In the data rows, the value 128 means zero.
Here are some numbered points:
139|200|125|119| 96|121|176|102|172|125|137| 79|124|153| 80|174 0
211|126| 84|136| 97| 95|133|123|103|107|152| 84| 69|179|127|108 1
139|197|136|108| 96| 95|182|107|173|148|126| 78| 79|152| 83|182 2
139|197|118| 94| 96|160|183|100|173| 88|125| 87|142|124| 66|167 3
179|171| 82|155|168|168|182| 72|106| 88|114|141|143|178|138|124 4
140|197|128| 96| 96| 98|181|114|172|138|122| 83| 77|164| 79|180 5
212|126| 83|107|103|105|138|121|102| 89|146|108| 70|150| 96|108 6
139|197|146| 99| 97| 95|183|118|173|145|120| 77| 80|135| 90|180 7
189|126| 78|112|166|167|158| 82|101| 89|106|148|130|178|112|110 8
194|189| 95|167|167|166|179| 65|122| 87|129|129|143|176|138|123 9
211|126| 82| 94|113| 95|146|122|101| 88|122|105| 70|107|103|109 10
142|194|140| 94| 99| 98|187|118|173|134|113| 77| 85|137| 92|185 11
139|126|154|166|124|167|110| 55|123|160|137|121|142|107| 77|155 12
210|124| 81|135| 97| 96|144|121|102| 88|135| 79| 71|118|138|108 13
195|190|111|167|169|167|168| 62|139| 92|137|126|143|163|137|129 14
158|198|155|160| 97|102|182| 85|174|149|152| 77|103|107| 85|180 15
171|154| 89|127| 96|119|156|112|102|112|140| 92| 95|156|103|109 16
156|162|107|139|166|166|144| 74|119|123| 98|150|142|169|133|149 17
214|130| 83| 90|122| 98|156|123|101| 91| 91|130| 73|150|142|108 18
140|196|122|121|124| 92|173| 93|174|158|120| 81| 85|179|106|179 19
138|125|154|165|101|167|110| 63|118|160|156|107|142|107| 66|141 20
139|152| 82| 94|169|167|173| 86|136| 88| 92|148|142|178| 95|139 21
Which point above is nearest to each new point? Its number follows each.
165|163|103| 94|169|167|183| 89|174| 89| 92|149|142|149| 93|165 21
210|125|104|153| 96| 98|145|121|100|106|139| 78| 71|105|138|110 13
139|126|155|137|168|139|110| 55|139|160| 93|142|113|106|102|175 12
145|161|153|128|171|152|109| 67|143|164| 95|153|142|152|109|176 17
207|128| 87|104|146| 97|114|124|103|130|104|129| 67|167|142|108 18
138|142|154|160|168|140|111| 49|132|161|105|132|128|107|108|165 12
161|152|154|163|169| 96|111| 55|128|160|110|101| 70|107|138|145 12
151|197|144|159| 96|104|177| 88|174|160|149| 78|111|126| 90|180 15
143|199|125|168|141|131|182| 66|173|147|114| 89|139|182|138|183 19
142|200|124|128| 96|123|182| 97|170|121|138| 77|125|149| 80|177 0
210|126| 83|110| 96|105|139|121|102| 89|149| 99| 70|148|102|110 6
177|198|135|129|159|146|183| 74|172| 88|126|111|134|146|114|159 14
140|125|155|128|169|167|113| 52|159|150| 91|149|143|107| 83|180 12
139|195|100|118| 92|138|182| 86|175|109|155| 81|140|178| 67|183 0
210|125| 94|166| 97| 96|144|121|102|105|134| 77| 70|106|137|110 13
211|137| 87|168|135|100|129|100|103|159|124|103| 71|178|138|128 1
139|181|123| 94| 98|130|180|105|174| 89|117| 85|123|107| 69|139 3
211|127| 81|165| 96|128|154|115|103| 89|151| 79| 94|119|138|109 13
207|125| 82|125|168|167|175| 88|105| 88|110|149|140|139|113|118 8
165|126|155|141|161| 96|111| 67|107|158|113|119| 70|108|123|121 12
137|197|122|122| 96|127|179| 97|173|120|142| 75|129|154| 76|175 0
210|125| 85| 93|136| 95|131|120|104| 92|108|124| 67|160|135|111 18
139|198|101|143| 95|148|171| 74|155|133|153| 81|142|179| 73|173 0
211|125| 86|100|167|161|163| 99|100| 90|116|148|103|177|116|110 8
212|127|103|104|161| 95|136|120|101|123| 93|149| 71|161|138|122 18
210|125| 92| 95|165| 95|141|112|102| 90| 91|148| 72|143|131|110 18
138|141|154|166|149|167|111| 50|130|159|138|129|141|107| 87|152 12
137|125|155|154|163|121|112| 53|128|160| 96|121| 95|107|129|162 12
160|163|117|164|169|168|138| 53|127|138|115|132|138|154|128|166 17
145|126|154|142|155|144|110| 60|141|161|101|138|121|107| 95|179 12
139|200|117|127|102|128|167| 92|173|133|138| 74|135|169| 83|176 0
144|199|154|166| 99|105|111| 81|170|163|156| 78|113|108| 96|176 15
137|123|155|168|161|128|112| 46|109|162|117|112|106|107|124|136 12
212|124|100|145|107| 96|140|121|102|119|122| 85| 71|117|137|108 13
202|125| 83|128|168|168|159| 77|102| 89|116|147|126|179|118|109 8
